The rows below come in pairs that one turn or mirror swaps. Which row does each named row swap with?
The rows were stretched afterwards, more along some directions than others.
tari: [  8   3  -6  21 -16  -6 -10   0   5   2  30   1 -12 -27  -1   0   5  -7
  -6   7   0   1  11  -4 -14   0]
fif: [ 17 -22   2   5 -10  -6   7  -8   4  -2  15   6 -16  -8 -17  -4  10 -14
 -10   3   5 -11  -1  -8  23  -4]
dun: [ 24 -21   0  25 -16  -6 -21  -5  -1   7  24  12 -35 -26  -4   7  -5   1
  -6  16 -12   7  30  -8 -10  -3]
musi: [ 18 -22   1  13 -14  -4   5 -13  -2   2  18   8 -13  -6  -8  -8  18  -6
   8   1  -7  -6  21  -1   4  -2]
sepuz: [ 14 -19  -6   4 -13   3   0   1  12   2  16   8 -18 -17  -8  -8   5 -13
   3 -22  16   4   2   4   6 -10]
Mutof: [ 10 -16  -5  11 -16   4   0  -4   7  11   4  17 -24 -10 -11  -6   6   6
 -12  -6   9  -9   0  -9  18  -4]
lifen: [ 20  -9  11  17 -11  -7 -15   7   0   8   8  -4 -22 -20  -5  12  12   2
   3  -9  -1  18   3  -1   3  -9]
nuzu: [  8 -29   3  12  -1   4 -11  -4  -5  -1  15  14 -11 -34  -7 -14  -1  -8
   5  10   5  13   8  -5  -1   3]
Til: [ 13 -36  -1  15  -8 -11  -9 -11  18  -7  17   6  -8 -23  -7 -23  -1 -22
   4   9   1  20  11   0  -6   0]
davaf: [  6 -29  -8   4 -18  -1  -9 -17  11   4   5   6  -1   0  11  -8   5   3
  -7  18   0  -1   9 -14   5  -8]
Popov: [ 22 -21   2   2 -14  13   9  -1  -1   0  23   3 -14 -11 -11   1  21 -13
  10 -12   9  -6  10  -5 -15   7]
Repif: [ 14 -21  -1  21 -22  -3 -15 -12  -6   5  23  18 -20 -20 -10 -10  18  -3
 -11  23   3   0  23 -20 -10   2]
zisad: [  9 -10 -11  11  -9 -11  -8 -15 -12  10  25   8  -8 -18  -8  -2   5 -21
 -18  11  -4 -10  22  -9  12   4]
Nuzot: [  8 -19  -1  16  -6  -7 -10  -9  -8  14  13  11 -16 -13   1   0  -2   7
 -16  24   4  -7  22 -13  10  -3]
puge: [ -3 -21  -3  11 -13   0 -13  -6  -5   6   7  15 -20 -11  11 -25  12   6
   6   7   9   5   9  -9  -1   3]
Zemod: [  6  -3   9  11   7   0  -3  -6 -13  13   6  -9   0 -11   3   9  12  -4
  -6 -11   7  -4   4   9   6  -2]
mupe: [ 17  -8  -9   9 -19  -2  -7   2   2   4  29   4 -20 -15  12  14   1   1
  -6   2  -2  -1  26   1 -10  -1]
kaluz: [ 16  -9   8  -3 -22  -2  -1  -6  -4   4  -3  -6  -7  -4   4   1  24  -5
  -1   3   7 -13   3  -4  14  -9]
siz: [  9  -6  10  16 -10  -8 -18  -7   7  11  -2  12 -12 -21  -9  -6   3   7
 -16   0   9  12  10  -7   9  -4]
Zofa: [ 10  -8   0  18 -11  -7 -17  -1 -15   7  29  21 -19 -21 -12  -2  13  -6
  -9  10  -2   6  18 -19 -13  17]
Poras: [ 12 -15   2  13 -11   0 -13   4  14  10   5   8 -17 -20 -14  -3   3  -1
 -27   6   8  16  10 -10   2   0]
vev: [  2  -4   4   1  -6  -5 -23  -4  -2  -5  11  -1  -8 -14 -15  -8   5  -8
 -16   1   5   8   4 -12   4   3]
Bab: [  1 -23   4   3 -14   7   9  -8  -6  -1   9  -5  -3 -18  13  -8   6 -13
  13   0  -7   4  11  19 -21  -1]
Duf: [ 19 -26   3  13 -16   4 -11  -8  20  -5   2  -3 -13  -7 -10  -9   4 -16
 -12   5   7  10  -1  -9   2 -11]
ruz: [ 14 -22  -4  13 -16  17   2  -5   6  17  14   6  -2  -9   4   8  11  -7
 -16  10   1 -10  12  -2 -20   1]
pepa: [  6  -6   7  16 -12  -3 -13  -4   6  18  13  10 -26 -13  -3   3   7   7
 -29   0  -2  10  16 -10  18 -13]
zivu: [ 22  -4   9  18  -1  -8 -16   4   9  11   2   4 -10  -9 -10   7   6   3
 -14  -1   2  -2   6 -11  -8   1]
Rop: [ 15  -8   7   3 -10   1   0 -19   2   0  -6  -8 -13  -5  -6  -3  19   5
   1  -5   2 -12  10   2 -11   4]
mubi: [ 19 -11   8  14 -16  12  -1 -12 -21  13  16  -3 -24  -9   2  12  24  10
  14  -7  -6   1  26   5 -21   1]
Rofem: [ 16  -4   0  -1 -11  -9  -1 -13  -6  -4  11  -5 -10  -6   3  -9  18 -16
   7  -5  11 -17   1   2  16  -6]
tave: [  8   3   4  16  -9  -7 -10  -6   6   9  -1   1 -19  -8   5  -8   5  10
  -7  -5  12   9   9   3   6  -5]
nizem: [ 16 -19   0   3 -15  -4   2 -21   2   3  14   6 -16   2  -3  -3  17  -9
 -19   5   8 -22  11  -4  11  -7]
zuki: [  0 -20  -1  15 -13 -15 -10  -8   7   6  21  15  -6 -21  16 -15  -6 -11
   6  15   6   9  12  -3   3  -5]
kuz: [ 12   4   6   3 -13 -11  -9  -4   2  -1   4   0 -13  -7   3 -10   4   5
  -8   1  24  -3   8  -4  31  -6]
tiv: [ 17 -14   6  11   2   2   0  -6  -9   0  12  -6 -17 -12 -20  -5   8  -9
   5   4   9  -4  10   1   9   0]
bek: [ 23 -10  10  13  -4  14   5   4 -12   3  12 -10 -15 -11 -19  13  25  -6
   0  -9   0   0   7   2  -7  -1]
Kuzal: [ 19 -17 -12   4 -11   4 -11  -1  10   5   9   8  -1 -17   0   5   2  -7
  -8  -6   6   1   2   0   4   0]
fab: [ -6 -14  11  14  -8   6   6 -10  -8   7  28  14 -17 -19   3   2   3  -1
  -1  -1  -9   4   9   9 -20  -8]
favil: [ 13  -6 -13  11 -11  -9 -18 -11  -1  18  13   0   4  -4   8  23   9 -11
 -15  11  -6 -18  14  -9  -1   5]
Ranof: [  8 -28   6  24  -2  -7   0  -7  10  -2  15   2 -17 -18  -6 -19  -1 -18
 -12  21   4  12  16   2   8  -9]
seke: [ 15 -13 -13  12 -17   3 -17 -15  -4  18   9   1   0  -1   5  10  20   5
  -3   2   2  -9  23  -7 -21   6]
Boto: [ 11  -5  -2  14 -15  -6 -17  -9  -5   7  28   8   1 -15  -1   5   1  -8
   6   8  -3   0   6 -11  -3  -3]
gesal: [  6 -15 -10   6 -11  -2  -9 -19   0  17  10   6 -21  -6  -1  -6   7  -2
  -7  -1  -8  -2  12   2  15  -9]
lod: [ 10 -18  -6   2 -19   1  -8 -20   2  -4  30   7 -28 -13  -5 -11   7  -5
   1   7   8  12  13 -17  23  -4]
keto: [ 16  10   8   1 -17  -9  -2   0  -5  -8   8  -9 -12  -7   3   5  13  -2
   2  -5   7  -7   2  11  11 -11]
Faduk: [ 11 -19   9   1  -3 -15  -2  -9   5   0  26   9  -7 -20 -10 -14   1 -31
 -18   1  12   0   9   0   9  -2]
zime: [ 24 -20   0  15  -7  -5  -1   1   3  -8  27   0 -23 -24 -15 -12  13 -21
  -6  -2   4  10   0  -1  10   0]
lim: [  7   0   7   2 -22  10   5 -17  -6  14  27   2   4  -4   9  28   9   0
 -17   6   0  -3  15  -1   8 -14]
geve: [  2 -28   1  13  -5  -8   0 -19   6   5  29   7 -10 -14  11 -16  -2 -15
   3   9  -3  10  13   1 -15  -4]
gisa: [ 14  -5  -6   3 -23  -8   3 -12   2  11  14   3 -10  -8  -5  -3  16  -7
 -23  14  12 -18  13  -6   9   0]
Neze: [ 12   2   9  -2 -13   5   4  -5 -12   4  12 -10  -9 -12   8  13  15  -3
  14 -17  -3  -4  12  14  -8   2]
Bapa: [  7 -12  -2  19 -18  -1   1   3 -10   9  23  -2 -17 -13   6  12  17   6
  11   4  -2   2  20   1  -6  -2]
Nin: [  9 -22  16  10 -15   1   0  -1  -4   1  -2  -4 -13 -28  -6 -12   9 -10
   1   7   4  15   2   8   1 -19]
rele: [ 22 -22   8  14  -9   3   3   2   6 -10  16 -13 -11 -16  -7  -2   5 -10
   2  12   8  10  11   2  -2  -3]
Molu: [  3 -11   2   7  -3 -14 -19 -14  -7  12   8  14  -9  -3   8   2  -7   5
 -20   3   3  -8  23   1  -6   1]
fofe: [ -1  -5  16   9 -12   1 -14 -11  -8   2   6   9 -12 -13   3 -21   4  -3
   1  -5  14  15  12  -4   0  -6]
lel: [ -3 -13  -9  21   0 -15 -17  -6  -6  12   5  -1   0  -7 -10 -16   9   1
 -12  15   1   6  10 -10  10   0]
negu: [ 12   0  -6  19 -13  -3 -10   0  -8   8  17  -2 -14 -15   0  26   9   3
  -5  -7  -9  -2   9  -4 -11   2]
Gaf: [  8 -21   7   9   3 -21 -18  -3   5  -9  13   3 -12 -17  -1 -29   2 -20
   5   9   1   9  15  -5  -2   4]
big: [  8 -15  -2   7 -19  16  -6 -10   0   9  29  18 -16 -19   2  -2   5   5
  -2   3   1   4  27 -14 -12   3]

Swapped with kuz: rele
Swapped with Rofem: bek
Swapped with fif: Neze
Swapped with Nuzot: mupe
Swapped with davaf: big
Swapped with Popov: kaluz
Swapped with gisa: Bapa
Swapped with siz: Til
Swapped with Nin: sepuz

